Q:
[[128 125 117 126 126]
 [141 125 149 111 151]
 [141 118 132 145  99]]
A: 149, 151

Q: [124 131 122 105 136 119 140]
A: 105, 140

Q: [155  98 110 120 129]
A: 110, 155

Q: [117 134 138 128 155 150 111]
A: 128, 155

Q: [136 102 142 105 119]
A: 142, 142

Q: [154 121 126 126 110]
A: 126, 154
---
[[126 148 118 123 133]
 [102 110 122 142 130]
 [138 129 143 130 122]]
133

[107 140 148 113 105 118]
105

[108 119 104 144 142 124]
142

[[133 110 126 149]
 [136 140 131 116]]
136

[[129 130 130 121 124 131]
 [138 115 122 151 140 128]
 [125 128 125 152 136 113]]
124

[138 121 111 107 154 119 105]
154
---
[[134 137 120 127 125 144 150]
 [143 119 121 117 120 124 121]]	127

[[100 153 125 136 126 134]
 [131 125 135 133 133 121]]	136

[128 155 133 135 137 122]	135

[[122 143 135 128 122 126]
 [103 131  99  98 133 132]]	128

[[105 142 125 157]
 [109 147 111 150]]	157

[[129 120 114 156 115]
 [137 115 122 140 120]
 [139 114 123 137 120]]	156

[118 140 134 137 123 146 103]	137

[[128 125 109 137]
 [130 120 119 137]
 [103 142 109 147]]	137
---
[[125 135 127 136 116 120]
 [128 128 129 128 128 128]
 [131 123 149 133 129 135]] ans = 131

[[146 113 111 149 110 110 108]
 [111 149 142 112 146 149 147]
 [108 145 112 134 148 147 145]] ans = 108

[[135 115 147 132 131]
 [102 144 128 125 106]
 [135 104 111 123 138]] ans = 135

[[127 131 108 130 110 131 131]
 [132 129 144 136 125 146 117]
 [106 137 127 142 126 142 121]] ans = 106

[[146 106 148 112 151]
 [154 113 150 149 148]
 [154 110 142 118 107]] ans = 154

[[148 148 144 127 135 126]
 [123 116 144 135 145 127]
 [142 151 117 136 128 118]] ans = 142

[[125 132 123 137 136 136 118]
 [142 128 104 117 153 110 138]
 [143 129 116 146 152 140 105]] ans = 143

[[137 133 125 115 124 138 139]
 [131 129 126 130 128 129 130]
 [108 113 135 153 134 105 101]] ans = 108

[[132 126 116 145]
 [140 143 131 131]
 [139 108 104 112]] ans = 139

[[122 141 115 134 121 121 128]
 [133 133 105 119 134 122 119]
 [125 138 152 140 131 131 137]] ans = 125
---
[118 121  98 125] >> 98
[153 119 128 108 125 132 151] >> 132
[126 119 153 153 140 126] >> 140
[135 141 108 153] >> 108
[131 117 130 120 155] >> 120
[155 122 114 101] >> 114
[115 148 117 150] >> 117
[126 101 130 118 127] >> 118
[114 105 158 111] >> 158
[102 143 137 151] >> 137
---
[[116 116 106 112]
 [136 123 115 107]
 [141 112 135 109]] --> 112

[[124 134 144 100 123 127]
 [115 122 121 123 115 129]
 [116 111 126 132 133 126]] --> 132

[[121 126 127 122]
 [142 104 114 133]
 [105 135 116 146]] --> 135

[[138 109 130 127 108]
 [129 129 123 134 144]
 [128 151 135 122 138]] --> 135

[[117 104 149 124 125 144]
 [114 105 148 132 121 136]
 [117 104 149 124 125 144]] --> 124

[[113 108 136 141]
 [106 126 133 136]
 [129 114 150 153]] --> 114

[[116 125 103 141 151 130]
 [132 132 139 129 109 124]
 [125 139 137 129 114 133]] --> 129

[[145 105 120 120 130 141]
 [141 121 123 120 133 157]
 [116 131 137 124 121 138]] --> 124
---
Input:
[[150 148 147 145 144]
 [114 112 110 109 107]
 [115 113 111 109 108]]
Output: 113

Input: [147 107 114 122 145]
Output: 122

Input: [122 153 105 142 123 128 112]
Output: 123

Input: [128 104 131 110 114]
Output: 114

Input: [118 117 101 119 104]
Output: 117

Input: [119 111 138 158 137 146 110]
Output: 137

Input: [158  99 117 131 132]
Output: 131

Input: [103 142 139 131 120 127 135]
Output: 131

Input:
[[132 127 135 118 135 128 122]
 [134 123 152 109 141 117 119]
 [135 122 145 114 137 122 126]]
Output: 127
---
[149 138 152 158 121] ⇒ 152

[131 129 124 106 102 114 141] ⇒ 106

[127 105 123 133 128] ⇒ 123

[152 144 144 145 120] ⇒ 144

[142 114 100 129 143 151 130] ⇒ 129

[[138 124 132 123 148 132 119]
 [134 116 129 138 125 129 105]
 [120 126 103 138 142 130 144]] ⇒ 138

[147 138 114 137 117 149 135] ⇒ 137
---
[[131 143 138 121]
 [125 133 127 138]
 [112 108 104 121]] | 121

[[136 104 125 131 132]
 [100 125 129 127 108]
 [146 126 128 128 140]] | 132

[[138 149 131 135 129 129 124]
 [137 153 130 139 125 123 122]
 [137 150 137 140 132 123 120]] | 124

[[124 150 136 154]
 [125 121 129 115]
 [141 104 125 108]] | 154

[[146 141 149 124]
 [128 130 121 126]
 [100 117 124 128]] | 124

[[119 126 138 118 140]
 [139 137 139 145 155]
 [121 126 138 120 132]] | 140

[[125 143 129 117]
 [121 128 133 111]
 [127 131 134 152]] | 117

[[131 116 141 148 116 120]
 [121 134 128 144 122 149]
 [143 112 104 117 102 149]] | 120

[[156 116 124 117]
 [149 120 128 141]
 [128 117 126 118]] | 117
---
[[120, 106, 129, 109, 139, 131], [130, 146, 109, 112, 129, 117]] → 120, 117
[151, 139, 137, 129] → 151, 129
[132, 156, 117, 119] → 132, 119
[100, 141, 142, 143] → 100, 143
[[115, 130, 137, 134, 117], [144, 141, 152, 135, 109]] → 115, 109
[[147, 131, 131, 114], [145, 127, 130, 120], [157, 117, 130, 125]] → 147, 125
[[130, 142, 103, 138, 133], [121, 144, 129, 119, 137], [138, 138, 102, 132, 127]] → 130, 127
[113, 148, 157, 144] → 113, 144
---
[[111 120 142 131 106]
 [134 143 129 123 136]
 [129 131 141 127 139]] --> 120

[105 116 134 147] --> 116

[132 102 141 117 112 136] --> 102

[101 128 115 136] --> 128

[156 140 107 139 136 154 128] --> 140

[134 151 149 132] --> 151

[123 154 132 106 130] --> 154

[[135 137 144 129]
 [121 110 132  98]] --> 137

[123 155 113 118] --> 155

[122 111 136 157] --> 111
